Each path below is one point turned by a fixed rotation once a step. After each direction that follows a path, write how fast that rotation turns it, in degrees each step (0 if it stays still).
Each turn is a multiple of 5 degrees from 10 to 175, or 0.
Each row of a path follows its step; steps can be skipped.
Path 1:
step 1: [-0.14  0.34  2.86  0.24 -0.95  3.23 -0.39 -0.89 -1.93  0.52  0.58 -1.07
 -0.42  1.36  0.57 -1.67 -1.84 -2.14 -3.45  1.99 -0.99  2.88 -0.59  1.74
 -1.72  2.66  0.19 -2.51  0.38 -1.59  0.17 -0.31  2.06  2.81  1.37 -2.70
  0.80  0.86  0.11  0.03 -1.76 -1.14  0.20  0.65 -0.87  0.98  3.08 -1.09
  2.58 -1.68 -0.45 -0.05  0.36]
step 2: [ 1.19 -2.93  0.22  0.52  2.25  0.58 -0.27 -0.52 -1.60  2.21  1.30 -0.56
 -2.92 -1.07 -1.02 -1.41 -2.39 -2.31 -0.42 -0.27 -0.04 -0.10 -3.10 -0.42
 -2.08  3.52 -2.74  0.86  2.58  1.51  0.22  2.53  0.88  0.63  1.54  1.68
  1.18  0.76  0.29 -1.87  1.01 -0.16  2.59 -2.10  0.50  0.60  0.52 -0.32
 -1.21  2.77 -0.46 -1.41  0.43]
step 4: [-0.70 -1.35  0.66  1.12  0.01  0.44  2.14 -1.41 -0.85  2.61  0.76 -0.84
 -0.44  0.84  0.60  1.11  1.93 -0.52 -3.29  0.65  1.85 -2.17  0.56 -0.11
  0.75  3.33 -1.77 -0.43  0.05 -2.18  2.05  2.19  0.38  2.15  0.97  3.18
  0.01  0.44  2.57 -1.87  0.47  0.81  0.91 -0.95 -1.06 -0.99  1.84 -1.15
  3.55  1.90  0.08  0.86  1.97]
step 5: [ 0.35  0.92 -0.45  0.70  0.14  3.16 -1.11 -2.55  0.89  0.31  0.64 -0.42
  1.19  2.42 -0.11 -1.47 -0.70 -2.14 -0.18  2.01 -2.77  1.51 -1.86  3.41
  1.24  3.22  1.66 -1.06  1.04  0.47 -1.20  1.08  1.29  0.52 -0.24 -0.09
  1.31  1.71 -0.30 -2.69 -2.77  0.30  2.48  0.63  0.18  0.56  3.57 -0.30
  2.07  1.00  0.83 -1.99  0.24]
step 6: [ 2.45  0.12  1.21 -1.48  1.24  0.39 -1.55  1.07 -0.84  1.65  1.74  0.09
 -0.85 -2.13 -1.57  1.03 -0.76 -1.94 -2.39 -1.14  0.24 -0.55 -1.20  0.05
 -2.39  5.37 -0.52 -1.34  0.05 -0.53  1.81  0.97  0.25  3.30  0.97  1.17
  0.19  0.78  1.25 -1.28 -0.63  1.66  1.86  0.59 -1.32  1.71  1.56  0.82
 -2.59  1.64 -1.64  1.51 -1.32]
step 7: [-1.39  1.64  2.97  0.76  1.64  2.59  2.53 -0.86 -0.85  0.31  0.28  0.30
 -1.45  2.30 -1.45 -1.57 -1.23 -2.08 -1.46  1.40  0.53 -0.35 -1.65  0.97
  0.06  2.97 -0.62 -3.29  1.86  1.40  0.77 -1.31  1.04 -1.20  0.72  0.64
  0.20 -2.96 -1.32 -2.05  1.31  0.45  1.77 -0.90 -0.38 -2.11  0.22  3.41
  1.33  1.23  2.33  0.26 -0.95]
step 8: [-1.88  1.99 -0.38  0.10  1.56 -0.51  1.35 -4.78 -1.07  3.46  1.10 -1.51
  0.86 -1.09  1.14  0.56 -1.81 -1.06 -0.97  0.60  1.45 -1.25 -0.64 -1.03
 -0.46  3.29 -1.05  1.42  0.66 -0.51  1.97  1.40  0.01  1.78 -0.42  1.59
  1.14 -0.67  3.55 -2.21 -1.58 -0.04  1.81  1.54 -2.64  0.22 -0.85 -1.52
  1.79 -0.03 -0.12 -1.25  0.12]
step 9: [ 1.17  2.74 -0.18  1.14  0.48  4.46 -0.61 -1.02 -0.97  0.86 -0.15  2.56
  0.02  2.34  1.16 -0.29  0.92 -0.35  0.35 -2.04  0.04 -0.93 -0.10  4.18
  0.65  4.14  0.31 -0.51  0.40 -0.68  0.86 -0.12  2.22  1.51 -0.89  1.08
 -1.48  2.19 -0.55 -1.33  1.62  0.48  1.99  0.49  0.90 -0.05  1.64 -1.05
  0.65  2.16  1.24 -2.51  0.83]
step 10: [ 0.89 -0.07  0.38 -4.14  1.95  0.97  0.94 -0.57 -0.03  2.19  1.27  1.26
  0.12 -0.95 -1.44 -2.26 -0.78  0.00 -2.44 -0.01 -0.71  2.65 -0.14 -0.40
 -1.06  5.28  1.44 -0.46  0.60 -1.38  0.23 -0.22 -1.11 -0.65 -1.00  1.33
  0.02  0.12  0.30 -1.14 -1.04  3.12  0.79 -0.03 -2.75  0.55  2.19 -0.18
  1.98  1.58 -2.07  1.90 -0.38]
step 12: [-1.02  4.13  1.01  0.88  1.03  3.07  1.22 -1.21 -1.34  2.16  0.56 -0.52
  2.90 -1.80 -1.18  1.48 -2.81  0.54 -2.84  0.15  0.87  1.61  0.58 -0.34
 -1.82  1.48  0.03 -1.72  0.55 -0.63  0.92 -1.88 -0.90  1.39 -1.03  1.14
  0.12  0.70  2.25 -2.09 -0.71 -2.57  3.13  1.74 -1.06 -0.35 -0.53 -0.27
  1.89  0.97  0.36  1.04 -0.39]
step 13: [-0.11  0.05 -0.42 -2.18  1.24  2.77  1.30 -1.85 -0.09  1.86  1.13  0.41
 -1.74  1.72  2.16 -2.40 -0.37  0.29  0.19 -1.55  0.55  0.26 -0.52  3.00
 -1.36  2.30 -3.64  0.74 -0.87 -1.72  2.37 -0.35 -0.55  1.33 -0.80 -1.05
 -1.96  1.05  1.30 -2.50  1.69  1.03  2.21 -1.67 -0.27  1.49  0.39  1.28
  1.14  1.39  2.34 -2.97 -0.14]
[ 0.14  0.33 -0.34  0.46 -0.24  0.60  0.26 -0.47 -0.28  0.15 -0.62  0.47
  0.34 -0.67 -0.48  0.09 -0.82  0.19 -0.64 -0.17 -0.53  0.70 -0.31  0.19
  1.03 -0.13  0.65 -0.14  0.34  0.33 -0.17 -0.11 -0.42 -1.34  0.52  0.14
 -0.45 -0.13  0.00  0.43 -0.49 -0.21  0.27 -0.08  0.45 -0.82  0.82  0.16
 -0.09 -0.56  0.53 -0.20 -0.22] | 160
[-0.15 -0.13 -0.19 -0.01 -0.87 -1.04 -0.17  0.90 -0.14  0.07  0.48  0.37
 -0.22 -0.24 -0.06 -1.36  0.69  0.23 -0.84  0.08  0.09  0.72 -0.11  0.65
  0.29  0.92  0.10 -0.49 -0.10  1.12 -0.33 -0.30  0.44  0.06  0.06 -0.07
 -0.12  0.48 -0.21  0.14 -0.78 -0.02 -0.25  0.32 -0.02  0.34  0.00 -0.36
 -0.35  0.17 -0.31 -0.31 -0.07] | 80
[-0.37  0.24  0.28 -0.30  0.29  0.55 -0.83  0.50  0.44  0.06  0.63 -0.31
 -1.06  0.89  0.18  0.39 -0.04  0.27 -0.78 -1.10 -0.01  0.49 -0.33 -0.08
  0.16 -0.28 -0.21  0.31  0.80  0.30  0.05  0.58 -0.91 -0.51  0.08  0.27
  0.57 -0.55 -0.57  0.11  0.03  0.49 -0.18  0.78 -0.07 -0.06  0.01 -0.13
 -0.33  0.09 -0.64 -0.06 -0.43] | 90
[-1.03 -0.29 -0.26  0.01  0.09 -0.18 -0.46 -0.05 -0.01  0.73 -0.25 -0.06
 -0.68 -0.12 -0.21  0.11  0.91  0.16  0.84  0.47 -0.48  0.27  0.10 -1.24
 -0.24  0.82  0.29 -0.74 -0.37  0.12 -0.31 -0.26 -0.21 -0.25  0.35  0.41
 -1.00 -0.95 -0.24 -0.12  0.67  0.26 -0.06  0.19  0.13 -0.05  0.26  0.28
 -0.41 -0.13  0.29  0.50 -0.49] | 95
[ 0.27  0.10 -0.19  0.78  0.48  0.44 -0.18  0.05 -0.74 -0.47  0.00  0.18
  0.00 -0.34  0.59 -0.12  0.49 -0.42 -0.22  0.15  0.47  0.01 -0.15 -0.60
  0.28  0.62  0.41  0.92  0.07  0.29 -0.59 -0.40 -0.17 -0.58 -0.18  0.12
  0.00 -0.22 -0.20  0.40  0.73  1.16  0.00 -0.53 -0.30  0.35 -0.52 -1.21
  0.51 -0.35 -0.07 -0.35  0.95] | 60
[ 0.16  0.08  0.04 -0.85 -0.09  0.03 -0.16 -0.96 -0.07 -0.24 -0.44 -0.09
  0.67 -0.56  0.26 -0.48  0.25  0.24 -0.26  0.45  0.21  0.35 -0.61 -0.40
 -0.06  0.16 -0.28  0.67  0.05  0.41  0.57 -0.55 -0.67  0.93 -0.12 -0.52
  0.52 -0.10 -0.28  0.02  0.01  0.11 -0.21  0.97 -0.11  0.00  0.63 -0.35
  0.33 -1.05 -0.17  1.11 -0.63] | 160
[ 0.09 -0.32 -0.73 -0.61  0.62 -0.75  0.23  0.12 -0.24  0.50  0.41  0.72
  0.38 -0.16 -0.05  0.47 -0.69 -0.58 -0.50 -0.49  0.72 -0.06  0.20 -0.89
  0.03  0.08  0.13 -0.51 -0.77  0.15 -0.58  0.70 -0.55 -0.09  0.00  1.01
  0.25  0.33 -0.07  0.04 -0.11 -0.93  0.51  0.16  0.13  0.37 -0.13 -0.49
  0.44 -0.26 -0.49  0.65  0.03] | 175
[-0.35  0.20  0.22 -0.88 -0.36 -0.11  0.38  0.60 -0.31 -0.13  0.00 -0.10
  0.87 -0.08  0.98  0.47  0.74  0.63  0.01  0.05 -0.43 -0.14 -0.78  0.47
 -0.42 -0.11  0.10  0.20 -0.37 -0.31 -0.01  0.69 -0.33  0.10  0.44  1.03
 -0.30 -0.36 -0.28 -0.09 -0.11 -0.23 -0.06  0.07 -0.40 -0.14  0.16 -0.62
  0.58 -0.09  1.01 -1.19 -0.32] | 80
Path 2:
step 0: [-3.25 -1.05 -1.59 -0.73  3.53  1.12  2.10 -2.07  0.00 -2.57 -0.57  0.42
  1.83  0.11  0.81  1.57 -0.20  1.52  0.00  0.70 -4.11  1.27  0.76 -0.22
 -0.74  0.99 -2.26  1.71 -0.67  0.67  0.33 -0.65  0.21 -4.03 -0.45 -0.55
 -1.45 -1.08  4.38  0.90 -1.44  0.12 -2.43 -0.40  0.25 -1.84  1.96  1.94
  0.64  0.64 -2.64 -2.93  0.38]
step 1: [-0.97  1.33 -1.12  0.29  1.04  4.68  0.39  1.29 -1.27 -1.41  1.19 -2.27
 -0.51  2.59  2.43 -2.28  1.74  0.81  0.33 -1.21 -1.46  2.41  2.81 -0.67
 -0.38  0.01 -3.14  0.55 -1.53  3.48 -0.59 -0.60 -1.51 -0.29  0.27 -0.51
  2.03  1.52 -0.61 -1.31 -0.99  1.15  2.25  2.67 -0.13 -0.73  0.19 -0.84
  1.45  2.98 -0.56 -3.77  1.69]
step 2: [-1.45  0.81 -4.88 -1.63 -0.63  1.19  3.25 -0.63 -0.81 -0.86 -0.76 -0.91
 -0.11  0.24  1.54  1.63  0.34  2.76  1.11  1.94  0.25  1.86 -1.70 -0.30
 -0.14  1.33 -2.12  2.34  0.94  1.47  0.58 -0.36  0.04  0.10  0.92 -0.58
  1.68  1.87 -2.03 -0.86 -1.05  1.79 -1.73 -0.94  5.86 -1.85  1.22 -0.21
 -0.26 -0.83 -2.78  1.26  2.67]
step 4: [-3.93  1.07 -2.21  0.47  1.32  2.69  1.66  2.40 -3.01 -0.89  1.42 -1.73
 -0.19 -1.63  1.90 -0.68  2.14 -0.15 -1.07  0.05 -2.10  3.35 -0.66  0.76
 -0.63 -0.25  0.83  1.49 -2.46  2.60  2.04 -0.20 -1.04 -0.93  2.65 -0.43
  1.49  2.59  0.26 -1.38  0.46 -2.63  2.51 -0.71  0.17 -2.23 -1.44 -1.21
 -0.47 -1.30  0.99 -2.23  2.69]
step 5: [-2.10 -1.33 -2.08 -1.38  5.16 -0.02  3.31 -1.28 -1.15 -2.40 -1.08 -1.31
  1.28  0.30  1.18  1.80 -0.25  2.38  0.61  2.10 -2.83 -0.85 -0.61  0.06
  1.27  1.15  0.49  1.61 -0.54 -0.14  0.95 -1.66  0.20 -2.79  0.40 -0.59
  1.59  0.10  2.98  0.43 -0.33  1.39 -2.11  1.64  2.69 -1.96  1.97  1.32
  2.55  0.60 -1.16  0.03  3.21]
step 6: [-0.07 -0.66 -1.96  0.24  1.73  1.61 -0.04 -0.11 -1.59 -0.03 -0.03 -2.72
  0.60  2.19  0.81  0.90  0.96  0.29  0.77 -1.89 -0.33  2.76  1.83 -0.44
 -1.17 -0.03 -2.48  1.97 -3.05  3.90 -0.48  0.07 -1.88 -1.31 -0.30  0.22
  0.91 -0.07  1.10  0.90 -3.49  2.67  3.58  3.44  0.72 -1.09  0.87  0.43
 -0.33  3.47 -1.89 -3.35 -1.38]
step 7: [-2.02  3.03 -4.35  1.20 -1.38  2.28  2.91  0.89 -1.01 -0.68 -0.09 -1.21
  0.00 -0.66  0.46  0.90  0.64  1.34  0.93  1.58 -0.85  0.15 -1.86  1.12
  0.60 -1.71 -2.65  1.36 -1.66  1.88  1.40  3.11  0.54 -1.41  2.11 -0.19
  1.30  3.32 -2.47 -1.78 -0.74  1.79  0.19 -1.61  3.69 -0.67  0.38 -0.40
 -0.55  0.52 -1.61 -1.05  3.42]
step 10: [-2.03  1.60 -0.85 -2.04  3.93  1.83  3.08  0.11  0.09 -2.05 -2.03 -1.75
 -0.23  1.11  3.08  1.00  0.84  2.24 -0.65  0.61 -0.54 -1.44 -0.77  0.80
  2.55 -0.56  0.42  0.42 -1.56  0.74  1.53 -0.30  0.06 -1.06  2.39 -2.32
  2.20  0.54  0.22 -3.55  0.51  2.25 -1.62  0.60  3.30 -1.22  1.67  0.76
  2.24  0.48 -0.92 -1.63  2.72]
step 11: [-1.32 -1.60 -2.54 -0.23  0.82 -1.96  1.74  0.27  0.15 -0.39 -1.39 -3.20
  2.67  1.14  0.33  1.44  1.38  2.15  0.28 -1.30 -0.35  3.48  2.20 -0.74
  1.20  2.90 -1.75  2.63 -2.05  3.50 -0.28 -1.54 -1.31 -0.49 -0.17 -0.21
 -1.22 -0.26  0.87  0.19 -3.49  1.34  1.04  1.41  1.92 -1.04  0.36  2.09
 -0.78  2.88 -3.39 -1.01 -1.41]
step 12: [-2.30  2.60 -3.81  0.75 -1.03  3.67  0.51 -0.90 -0.94 -1.62  0.72 -1.51
  0.31  0.02  0.28 -0.57  1.81  1.47  0.37  1.08 -2.94 -0.18 -0.01  0.58
  0.20 -1.23 -3.00  1.77 -0.28  2.61  1.33  4.30  0.01 -3.51  0.77 -0.67
  0.52  1.25 -1.13 -2.06 -2.46 -2.07  1.79 -1.47  1.29  0.30 -0.27  0.16
 -1.58  0.55 -1.18 -2.87  0.86]
step 13: [-3.38  1.92 -2.62 -0.86  1.39  2.65  3.44 -1.45  0.69  0.61 -1.34  0.29
  0.92 -0.29  3.21  0.13  1.15  2.23 -0.13  0.72 -3.00  1.23 -0.01 -0.29
  0.90  2.19  0.79  3.23 -0.91  0.52 -0.76 -2.31 -0.18  0.45 -1.07  2.89
  0.39  0.70  1.39 -1.29  2.65  1.63  0.13 -2.11  0.36 -1.92  0.81 -0.39
  2.79  0.78 -2.79 -0.91  3.10]
[-0.57  0.56  0.52  0.37 -0.55  0.05 -0.40  0.33 -0.51  0.56 -0.07 -0.94
  0.94  0.39  0.02 -0.34 -0.02 -0.24  0.95 -0.32 -0.74  0.35  0.60  0.58
 -0.46  0.74 -0.36 -0.54 -0.27  0.18  0.03 -0.08 -0.63  0.14 -0.26 -0.01
 -0.03 -0.82  0.50  0.50 -0.34  0.36 -0.31  0.61 -0.49  0.24 -0.10 -0.02
 -0.63  0.01  0.54  0.07 -0.70] | 135
[ 0.23  0.19  0.68  0.11  0.98  0.33 -0.39  0.85 -0.06 -0.47  0.24  0.28
 -0.39  0.28 -0.44  0.68 -0.47  0.59  0.36  0.85  0.40  0.59  0.45  0.34
 -0.28  0.36 -0.08  0.49 -0.09  0.28  0.30 -0.50  0.44  0.15 -0.61 -0.96
  0.80 -0.89 -0.03  0.02  0.01  0.40  0.24 -0.62 -0.76  0.26  0.23  0.23
  0.39 -0.24  0.22 -0.22  0.61] | 80
[ 0.46  0.32  0.16  0.35 -0.67 -0.59 -0.24 -0.08  0.71  0.29 -0.21 -0.39
  0.09  0.03 -0.67  0.02 -0.10  0.22  0.93  0.65  0.83 -0.37 -0.17 -0.06
  0.04 -0.23 -0.14  0.79  0.12  1.27  0.95  0.41 -0.25  0.69 -0.18 -0.07
 -0.28  0.00 -0.50 -0.77 -0.67  0.22  0.16  0.13  0.72 -0.06  0.08 -0.18
 -0.61  0.32 -0.68  0.29 -0.19] | 80
[ 0.32 -0.02 -0.04 -0.36 -0.42 -0.37  0.87 -0.26 -0.16 -0.38 -0.10  0.19
 -0.13  0.19  0.21  0.35 -0.58  0.41  0.89 -0.52 -0.30  0.25  0.10 -0.19
  0.69  0.45  1.08  0.75 -0.23  0.55 -0.41 -0.30  1.02 -0.02 -0.39 -0.18
 -0.93 -0.35  0.04  1.12  0.12  0.06 -0.66  0.34  0.55 -0.11  0.21  0.33
  0.22 -0.61  0.02  0.53 -0.19] | 130
[-0.31 -0.01  0.58 -0.01  0.00 -0.20 -0.36  0.67  0.15  0.04 -0.30 -0.23
 -0.26 -0.13  0.35  0.07 -0.73 -1.09 -0.18 -0.17  0.10  0.26  0.03 -0.23
  0.66 -0.49 -0.58 -0.24 -0.62 -0.75  0.82  0.21  0.33 -0.07 -0.51 -0.37
 -1.14  0.23 -0.15  0.46  0.11  0.96 -0.32 -0.59  0.82  0.38  0.22  0.09
  0.01  0.65  0.07 -0.97  0.12] | 35
[-0.46 -0.75 -0.05  0.34  0.56 -0.90  1.01 -0.07  0.58  0.19  0.22 -0.24
  0.69  0.58  0.43  0.16  0.94 -0.24  0.29  0.82  0.00  0.20 -0.34  0.14
 -0.89  0.00  0.51  0.14  0.56 -1.14 -0.22 -0.25  0.10  0.70 -0.11  0.03
  0.06 -0.69 -0.33  0.31 -0.33  0.22 -0.40 -0.33  0.61  0.36 -0.37 -0.02
  0.15  0.43 -0.33 -0.05  0.16] | 130
[ 0.35 -0.09  0.88 -0.63  0.73  0.66  0.18 -0.78 -0.52  0.55  0.67 -0.26
 -0.09 -0.14  0.25 -0.57  0.03 -0.84  0.80  0.01  0.12 -0.39 -0.54 -0.30
  0.26  0.18 -0.19 -0.26  0.68  0.29  0.35 -0.65  0.09  0.30 -1.13  0.29
  0.30  0.18  0.49 -0.25  0.18 -0.23 -0.06  0.90  0.32 -0.18 -0.29  0.23
  0.34 -0.23 -0.42 -0.62  0.69] | 85
[-0.15  0.44  0.46  0.08 -0.35  0.35 -0.08  0.11 -0.42 -0.14 -0.40 -0.58
  0.34  0.53  0.30  1.00  0.40 -0.42 -0.75  0.68 -0.01 -1.36  0.10 -0.23
 -0.14 -0.62 -0.41 -0.15  0.05  0.25  0.17  0.38  0.32 -0.52 -0.03 -0.09
  0.22 -0.66  0.21  0.70  0.45 -0.41 -0.83 -0.07 -0.02 -0.21  0.50 -0.19
 -0.09 -0.61 -1.12  0.55  0.35] | 145
